In the rows, zero is written as 128.
The same turns and mirrors carry the whole set onto itself and the rows of a family onto each other. Which other rows belong to the same family as each row named below? List them in the order they appear above.
These 32 rows form 4 families of 8 rows each.
bogur: [105 145 127 124 124 143 122 111 144 139 168 113 117 113 109 107 103 122
 153  98 113]
mazab: [136 119 136 154 136 118 143 131  65 159 174 102 137 121 111 119 122 134
 133 128 104]
gazev: [133 118 142 155 122 112 157  97 110 123 161 152  93 130  95  91 161 109
 131 119 125]
bik: [119 147 132 133 116 142 125 107 141 147 159 107 103 107 112 100 104 126
 150  97 113]
kavot: [164 131 133 130 121 105 154 124  83 123 119 148 138 169 130 119 167 129
 133 144 140]
vig: [141 127 154 157 148 118 144 129  66 156 177 114 128 128 126 135 132 129
 137 121 105]
Zopud: [153 141 126 138 108 155 145 124 118 179 134 129  95 147  87 125 135 126
 143 140 128]
kupad: [123 116 139 110 147  92 127 116 103  95 150 124 150 119 162 105 137 119
 137 110 120]
gofet: [141 137 124  98 128 134 114 145 109 148 123 100 153 137 154 136 113 134
 153 131 127]
vizur: [155 115 135 121 133  97 134 124  82 127 124 135 156 162 151 128 156 125
 125 154 128]
mog: [133 133 112  92 105 127 129 109 157 116 108 138 117 137 124  95 138 115
 141 128 142]
sodi: [130 134 128  95 115 124 135 100 149 104 109 140 106 137 127 115 153 113
 140 119 151]
Rapat: [162 151 136 122 105 149 147 128 114 173 109 148 109 149 106 126 144 123
 129 137 138]
Rozol: [117 114 149 124 143  90 118 107 104  90 153 115 138 126 152 106 132 107
 153 128 118]
davu: [126 113 142 120 146  97 118 107 111  91 168 109 132 118 155 107 132 121
 146 125 111]
Kib: [149 137 136 145 135 133 142 139  76 179 165 102 135 131 132 121 119 139
 132 124 101]
Lave: [143 145 126  86 117 136 111 142 111 144 118 112 149 125 150 134 114 138
 150 132 115]
fibul: [117 112 131 125 150  93 125 104 109 102 174 105 134 116 146 107 122 123
 143 116 107]
Sofav: [138 109 150 167 140 105 163 102  98 138 152 141 100 134 100  99 153 118
 116 128 129]
lim: [125 145 131 126 119 145 141 107 142 148 159 116  88 104  99 104 113 124
 146 100 115]
sel: [120 124 149 161 129 108 150  92 127 122 160 146 101 121 104  92 160 119
 123 131 140]
rol: [167 112 137 127 129 104 146 135  76 136 116 139 130 151 139 120 167 119
 131 150 140]
pav: [132 125 129 102 116 108 131  93 151  96 116 151 110 133 119 111 149 108
 139 129 144]
puvin: [135 136 127  98 116 130 128 113 152 114 111 152 111 146 138 109 151 107
 147 121 148]
bimi: [153 142 117 124 109 157 153 139 117 183 129 139 109 142  95 121 142 135
 130 121 134]
bafek: [150 147 125 131 107 145 156 128 113 185 116 146 112 147  95 123 137 125
 128 126 135]
lumu: [156 135 115  91 122 135 123 146  95 154 122 107 145 142 145 135 111 123
 155 118 110]
nav: [111 127 132 119 132 139 119 116 137 152 165 107 107  94 121 109 104 113
 146 106 110]
git: [149 126 140 152 137 120 137 134  72 171 174 112 140 131 123 115 117 132
 132 132  95]
mene: [159 112 134 116 138 102 148 127  80 128 125 145 142 158 139 130 165 118
 124 156 131]
lan: [139 114 140 161 135 106 162  93 111 130 165 143  94 139 101  97 155 109
 124 118 130]
geme: [143 149 116  79 113 139 112 132 125 137 133 112 145 132 151 131 114 129
 156 125 113]

The rest of the family of bafek: bik, sodi, davu, Lave, git, mene, lan
The rest of the family of sel: kavot, vig, Zopud, kupad, mog, lumu, nav
The rest of the family of vizur: Rapat, Kib, fibul, Sofav, lim, pav, geme

The same turns and mirrors carry the whole set onto itself and the rows of a family onto each other. Which other rows belong to the same family as each row named below? List them in the order they appear above.
These 32 rows form 4 families of 8 rows each.
venu: [126 131 118  68 139 138 145 152  88 141 109 114 133 162  84 129 113 143
 117 141 151 122 104 120 176  98 131 131]
sovo: [108 166 106 110 126 126 131 121  81 118 111 131 142 153 109  94 117 115
 115 168 135 114 117  97 174 132 105 102]
ded: [132 140 158 101 132 114 129 129  74  96 134  88 140 170 125  80  80 117
  96 152 136  81 131 108 190 143 144 126]
tilas: [160 126 157  87 155 103 127 160  63 113 120  89 151 183 100 125 110 150
  70 149 135 122 105 101 192 142 148 172]
Bibir: [163 117 151  98 148  99 111 146  65 113 110  89 159 178 103  94 129 138
  67 143 137 117 118 108 189 144 160 171]
zazo: [136 110 146 100 122 150 153 160  78 165  86 106 158 138 141 118 114 169
  90 140 165 157 115  94 163 105 157 155]
zek: [145 100 116  98 112 108 104 145  80 128 133 108 178 162 144 105 140 143
  56 152 148 177  98  69 164 133 167 154]
Zuf: [114 149 130 121  92 125 142 130  99 115 104 118 175 131 176  94 121 143
  90 154 129 172 100  74 175 144 126 131]
ged: [135  99 143  92 109 121 102 141  71 123 128  96 180 162 157  88 122 135
  45 164 137 151  97  72 144 121 157 164]
bemul: [131  90 126 100 114 118 106 132  67 136 140 102 179 173 132  89 126 144
  55 164 156 159 108  71 143 136 166 153]
Vas: [ 98 117 139 107 109 131 119 122  77 124 150 113 180 169 173  89  87 114
  87 166 135 107 103  67 148 132 161 115]
Zekan: [133 119 131  83 134 139 134 150  79 148  99 110 144 165  87 115 104 137
 104 136 159 110 131 128 188  93 135 135]
tumo: [106 133 129 113 112 124 113 121  85 111 150 113 163 149 174  70  96 112
  80 163 163 104 115  73 157 129 158 115]
Ral: [115 151 133 125 108 149 162 135 101 128  89 117 170 141 181 111 117 154
  98 152 129 154  93  74 175 142 145 127]
Tukov: [122 142 151  89 118 117 138 134  75 111 143  99 140 181 125 105  66 116
 103 155 126  78 125  99 195 126 138 117]
gunu: [134 141 153  98 135 108 135 137  76  90 137 100 159 183 129 101  68 112
  88 152 126  80 105 104 181 140 131 126]
vupi: [105 138 119 104  97 129 118 124  77 129 155 122 169 151 159  85  92 122
  84 173 156 120 103  54 144 133 152 101]
dopi: [103 171 108  90 116 129 162 126  85 115 115 126 143 159 115 106 124 127
 117 162 122 129  97  91 169 131 105 103]
Sute: [117 167 106 106 117 124 149 122  94 112  95 125 144 154 122 101 118 130
 112 159 135 124  88 108 191 139 102 102]
Dar: [142 118 148  86 121 144 149 165  95 158 112 105 162 132 130 134 111 173
  95 120 156 153  89  92 167 110 154 160]
duri: [130 122 128  89 138 131 151 143 103 141  99 118 128 150  85 126 116 155
  97 147 148 112 119 121 201 108 126 130]
kipe: [167 113 134 103 141  96 118 144  74 105 132  92 151 189  93 111 111 141
  59 146 136 127 112 105 173 142 142 169]
muted: [162 118 147  89 142 105  99 145  60 122 133  83 157 191 109 102 116 158
  68 150 131 111 106 108 172 123 150 174]
mor: [118 137 140 119 109 142 113 126  83 104 150 115 156 169 165  84  98 101
  75 166 138 114  99  58 144 135 147 118]
mobin: [142 121 110  92 134 125 139 151  75 152  96 118 127 153  86 116 116 148
 113 147 162 117 111 125 180 101 121 135]
til: [134 102 128 104 118 111 102 131  75 126 127 111 183 159 150  81 143 133
  49 155 165 145 110  76 158 127 175 156]
lor: [121 150 137 112  89 132 166 136  95 131 114 121 172 133 165 113 119 155
 100 138 125 165  87  66 162 138 133 134]
teg: [114 171 113 100 123 125 160 126  94 119  93 131 151 143 118 103 105 145
 105 160 134 113 111  96 174 129 116  84]
kig: [137 146 149 100 119 122 118 130  73  97 145  94 148 205 116  84  80 119
  88 148 135  88 112 104 183 129 130 117]
punet: [129 102 155 105 135 137 148 163  88 151 100 115 154 134 126 121 129 183
  94 144 169 160  96  93 179 118 146 150]
duk: [117 137 132 122 104 123 155 143  92 131  97 136 168 133 172 102 124 157
 113 144 135 166 100  72 164 127 144 108]
Mosil: [142 123 156 110 134 143 137 164  86 154 100 104 177 136 153 126 113 175
  77 129 161 149 106  93 175 115 160 174]

The rest of the family of mor: ged, duri, muted, teg, kig, punet, duk
The rest of the family of til: venu, ded, Bibir, tumo, dopi, Dar, lor

The same turns and mirrors carry the whole set onto itself and the rows of a family onto each other. Which other rows belong to the same family as each row named below? List them in the order they appear above.
These 32 rows form 4 families of 8 rows each.
lat: [118 169  90 110 135 120 137 105 132 129 133 141 132 125 129 165  91 140
 135  99 209 128 120 154 125]
famak: [124 138  85 168 104 144 142 151 170 116 123 162 114 137 143 134 106 150
 160  85 165 175 125 132 136]
dolo: [123 171  65 169 117 113 130 120 110 146 133 126 132 123 169 110 101 143
 152  94 147 123 142 141 153]
Madu: [147 151  76 166 110 145  95 119 125 146 148 134 147 142 174  96 119 150
 142  89 147 155 138 131 153]
Guv: [143 174 100 161 103 112 100 124 105 165 139 148 115 145 130 165 112 178
 145 122 157 128 123 145 141]
meni: [140 146 135 123  75 118 128 127 128 115 111 171  97 153 143 150 111 164
 135 122 154 175 122 128 121]
varag: [143 137  86 173 102 130 123 138 162 127 134 152 111 134 157 103 111 169
 160  82 158 142 141 134 154]
zovu: [147 170  52 157 117 128 134 135 116 133 131 121 131 141 159 106 104 136
 142  93 187 150 158 126 144]
Vuza: [146 144 121 127  74 109 107 118 120 148 135 177 109 160 152 141 109 180
 145 114 167 139 126 136 124]
dutuv: [121 188 113 143 123 180 133 135 131 123 124 142 148 145 132 170 112 121
 148  86 169 134 141 158  99]
Ruba: [119 142  80 158 123 161 132 150 145 117 127 133 134 141 157 142 103 137
 124 112 142 206 131 142 129]
pifu: [140 146 143 153 107 156 137 127 131 116 132 150 130 112 153 114 135 139
 146  75 121 123 161 146 113]
pugub: [134 151  95 119 135 117 121 110 124 142 138 125 120 102 118 163  92 122
 111  70 197 149 139 147 138]
zit: [136 175 118 110 122 111 124  86 136 101 100 106 103 111 148 129 129 140
 139  99 166 137 128 121 153]
Nafi: [134 150  60 144 107 149 134 139 150 127  94 107 121 131 169 149 110 126
 128  95 175 177 151 126 150]
Zuse: [116 136 128 148 114 167 148 132 139 136 136 161 136 124 144 150 121 132
 153  73 133 135 151 159  92]
zetid: [155 151  91 148  99 123 107 119  70 142 137 157 106 137 154 168 103 159
 121 123 153 151 142 172 118]
tabul: [160 157 107 145  78 139 101 106  82 127 105 148  99 126 157 169 134 130
 132 111 139 178 124 135 127]
tebur: [145 129  82 140 128 122 103 119  76 149 138 170 118 140 133 153 112 175
 144 101 156 138 119 160 129]
biti: [115 136 113 113 146 129 107  91 125 152 155 131 139 137 127 159 110 153
 133  94 190 158 135 150 114]
Sol: [144 174 126 158  96 132 121 116 113 117  90 157 104 139 125 170 111 154
 117 105 147 183 120 129 159]
mag: [101 137 145 124 107 107 116 117 135 147 147 131 136 119 137 148  94 133
 152  96 192 137 145 143 112]
Kigav: [146 151 118 121 118 152  99 119  83 111 118 122 134 141 170 105 138 136
 157  87 137 122 152 145 119]
tir: [161 163 112 133 123 167 133 103  85 113 127 119 108 146 158 131 144 154
 150  66 146 132 149 161 110]
Pobe: [156 132 111 133 109 137 108 128 100 105  92 151 102 115 138 156 141 148
 130 112 129 176 102 129 146]
voviv: [122 136 106 111 124 177 122 149 106 111 112 140 147 139 155 166 108 123
 132  97 159 148 137 171  97]
nenil: [144 182 136 147 119 161 112 114 128 110 112 110 124 135 158 124 131 150
 137  85 137 111 172 151 136]
Vol: [112 144 168 124 102 107 123 111 134 110 122 124 122 111 138 126 105 127
 138  93 175 157 151 127 130]
rubop: [160 151 104 123 109 187 136 137 112 113 128 128 129 123 149 174 135 137
 128  83 161 135 128 171  99]
nim: [149 154 144 114 127 126 107 101 128  99 135 114 126 108 129 123 137 140
 117 111 166 170 130 120 138]
Lovu: [135 165 108 122 133 102 120 106 122 130 132  90  93  99 124 136 126 123
 134  85 162 159 140 119 138]
tido: [114 162  78 156 108 147 149 134 140 118  92 135 133 109 164 156  96 112
 123  93 148 171 120 137 154]

The rest of the family of biti: Madu, Guv, dutuv, Ruba, Sol, nenil, nim
The rest of the family of Vuza: famak, meni, varag, pifu, Zuse, mag, Vol
The rest of the family of pugub: zovu, Nafi, zetid, tabul, tir, rubop, Lovu

The same turns and mirrors carry the whole set onto itself and the rows of a family onto each other. Which other rows belong to the same family as each row named below? List them in the order they appear above.
These 40 rows form 5 families of 8 rows each.
Valam: [ 98 135 118 151 157 132 126 145]
risun: [ 95 113 152 120 146 141 125 140]
mabuz: [159 115 127 125 129 107 118 108]
sig: [156 154 114 131 112 119 109 126]
rilol: [108 116 158 108 120 154 140 140]
gife: [110 158 128 138 128 111 164 133]
Topa: [133  90 111 108 117 130 121 113]
buke: [122 116 102 156 119 153 110 145]
niz: [127 109 111 108  97 145 143 111]
felu: [130 126 128 147 121 167 100 136]
Mena: [106 150 120 134 143 102 118 148]
sodar: [116 102 133 116 157 142 148 126]
zatub: [133 144 111 120 109  98 151 115]
Minok: [103 141 103 114 109 100 136 136]
Feme: [ 88 119 127 112 114 159 136 135]
nek: [121 164 139 133 127 136 103 148]
golim: [133 132 140 141 143 104 106 102]
dod: [103 138 139 147  83 133 123 116]
Tufi: [161 137 145 129 107 119 113 117]
mub: [164 134 127 144 138 130 110 127]
sesa: [ 98 143 125 131  99 105 153 119]
mok: [112 139 138 121 145 122  96 151]
luro: [126 121 119 173 115 149 141 112]
zafi: [143 157 137 120 137 122 148 151]
gavir: [119 142 121  91 108 111 143 123]
dazo: [ 96 127 132 135 100 141  99 110]
tabuv: [110 111 140 146 101 148 125  99]
veva: [121  91  98 140 121 137 131 117]
vivul: [145 142 121 129 112 143 156 157]
suron: [ 87 115 143 107 124 131 143 117]
nefod: [160 131 141 141 139 144 151 129]
Fut: [105 126 130 161 129 165 123 142]
nusar: [100 135 162 135 118 126 143 101]
Reg: [140 128 143 117 130 142 165 148]
mip: [110 150 133 152 135 117  95 129]
geko: [123 133 158 150 102 125 116 104]
Bogut: [150 142 110 105 130 134 142 149]
fazu: [138 131 117 166 123 153 135 148]
fik: [125 114  96 137 126 107 140 102]
Zas: [126 102 101 112 127 135 157 124]

The rest of the family of mabuz: risun, Mena, sesa, veva, Reg, geko, fazu
The rest of the family of nek: sig, niz, felu, Feme, gavir, dazo, Bogut
The rest of the family of luro: Valam, gife, sodar, golim, nefod, nusar, fik
The rest of the family of Tufi: rilol, Topa, buke, Minok, dod, mok, vivul

